[[  4 -11  -7  31  -1]
 [ 12 -15   8   8  13]
 [ -3 -23   0  61   5]
 [ 15 -62  -5 -27   2]
 [  0  15  -8  53  -6]
 [ 44  10   2   5  -3]
 [  0 -26   3 -17 -14]
 [ -2  26 -11  44  -2]
 [ 28 -60 -33 -17   8]
 [ 38  14  -3  21 -15]
 [ 12 -23 -23  -5  -2]
 [  6 -19   9  -2 -13]]
:
[[  6 -19   9  -2 -13]
 [ 12 -15   8   8  13]
 [  0 -26   3 -17 -14]
 [ 44  10   2   5  -3]
 [ -3 -23   0  61   5]
 [ 38  14  -3  21 -15]
 [ 15 -62  -5 -27   2]
 [  4 -11  -7  31  -1]
 [  0  15  -8  53  -6]
 [ -2  26 -11  44  -2]
 [ 12 -23 -23  -5  -2]
 [ 28 -60 -33 -17   8]]

[[-13  12   9]
 [  1   5  -5]
 [ 37 -14 -18]
 [  6  10   6]
 [-73   4   1]]
:
[[-13  12   9]
 [  6  10   6]
 [-73   4   1]
 [  1   5  -5]
 [ 37 -14 -18]]

[[ -2 -53  -3 -46  56 -38  26]
 [ -3  12  60  27  -4 -35 -49]
 [ 17  23 -50  43  -4  -1  27]
 [ 19   9 -65  22  19  56 -16]
 [-34  13 -27  40   7  19 -29]
 [-38   4 -55 -16 -34 -31   1]
 [ 10 -10  14  34  11 -50  27]
 [ 29  11  -8  41  15  -6   2]]
:
[[ -3  12  60  27  -4 -35 -49]
 [ 10 -10  14  34  11 -50  27]
 [ -2 -53  -3 -46  56 -38  26]
 [ 29  11  -8  41  15  -6   2]
 [-34  13 -27  40   7  19 -29]
 [ 17  23 -50  43  -4  -1  27]
 [-38   4 -55 -16 -34 -31   1]
 [ 19   9 -65  22  19  56 -16]]

[[-30  56   5  -1 -40  13 -23 -25   0  30  16]
 [-26  66   6  -1 -44   7 -25 -22  -2  26  22]
 [-26  40  -4   3 -33  18 -30   3  -4  32  10]
 [-29  61   4  17 -42   7 -38 -11   6  28  25]]
:
[[-26  66   6  -1 -44   7 -25 -22  -2  26  22]
 [-30  56   5  -1 -40  13 -23 -25   0  30  16]
 [-29  61   4  17 -42   7 -38 -11   6  28  25]
 [-26  40  -4   3 -33  18 -30   3  -4  32  10]]

[[-28  34  -6 -37  11 -29 -30   4 -52  40  40 -47  40  26  -2]
 [ 47 -31   5   4 -24  28  15  37  69 -16 -22  35 -50 -11  -3]]
:
[[ 47 -31   5   4 -24  28  15  37  69 -16 -22  35 -50 -11  -3]
 [-28  34  -6 -37  11 -29 -30   4 -52  40  40 -47  40  26  -2]]

[[ 56 -20 -38  36  18  14  11]
 [ 37 -16 -52  24  -7  30 -54]
 [ 20   9  52  37   8 -60 -25]
 [-23 -18  24 -28 -10 -30 -51]
 [ 36 -12 -31  28  20  -3  36]
 [  8 -14 -40   5  -1  27  -9]
 [  0 -19  -3   3  17 -28  37]
 [ -3  -6  13   3  -1  -9  -3]]
:
[[ 20   9  52  37   8 -60 -25]
 [-23 -18  24 -28 -10 -30 -51]
 [ -3  -6  13   3  -1  -9  -3]
 [  0 -19  -3   3  17 -28  37]
 [ 36 -12 -31  28  20  -3  36]
 [ 56 -20 -38  36  18  14  11]
 [  8 -14 -40   5  -1  27  -9]
 [ 37 -16 -52  24  -7  30 -54]]
---
[[ -7 -82 -17 -15]
 [-13  24 -81  -2]
 [  8  21  46  45]
 [-57  44  11  14]]
:
[[-13  24 -81]
 [  8  21  46]]

[[-39 -57 -27 -16]
 [ 52 -42  23 -24]
 [-30 -37 -34 -17]
 [-78 -38 -49 -15]]
:
[[ 52 -42  23]
 [-30 -37 -34]]

[[-17 -17 -60 -24  -4]
 [-18  35  21 -33  31]
 [ 17   9  -4 -32  14]]
:
[[-18  35  21]
 [ 17   9  -4]]

[[ 37  56   2]
 [ 11  15   9]
 [ -1  82 -36]
 [ 42  -1  18]
 [ 11 -11 -26]]
:
[[ 11  15   9]
 [ -1  82 -36]]

[[ 3  1 -2  0 68]
 [19  2 45 -1  4]
 [64  3 13 -2  2]
 [28 23  0  0  2]]
:
[[19  2 45]
 [64  3 13]]

[[-39 -51  62]
 [  1 -14 -23]
 [ 44 -17  51]
 [-25  55 -12]
 [-42  20  19]]
:
[[  1 -14 -23]
 [ 44 -17  51]]
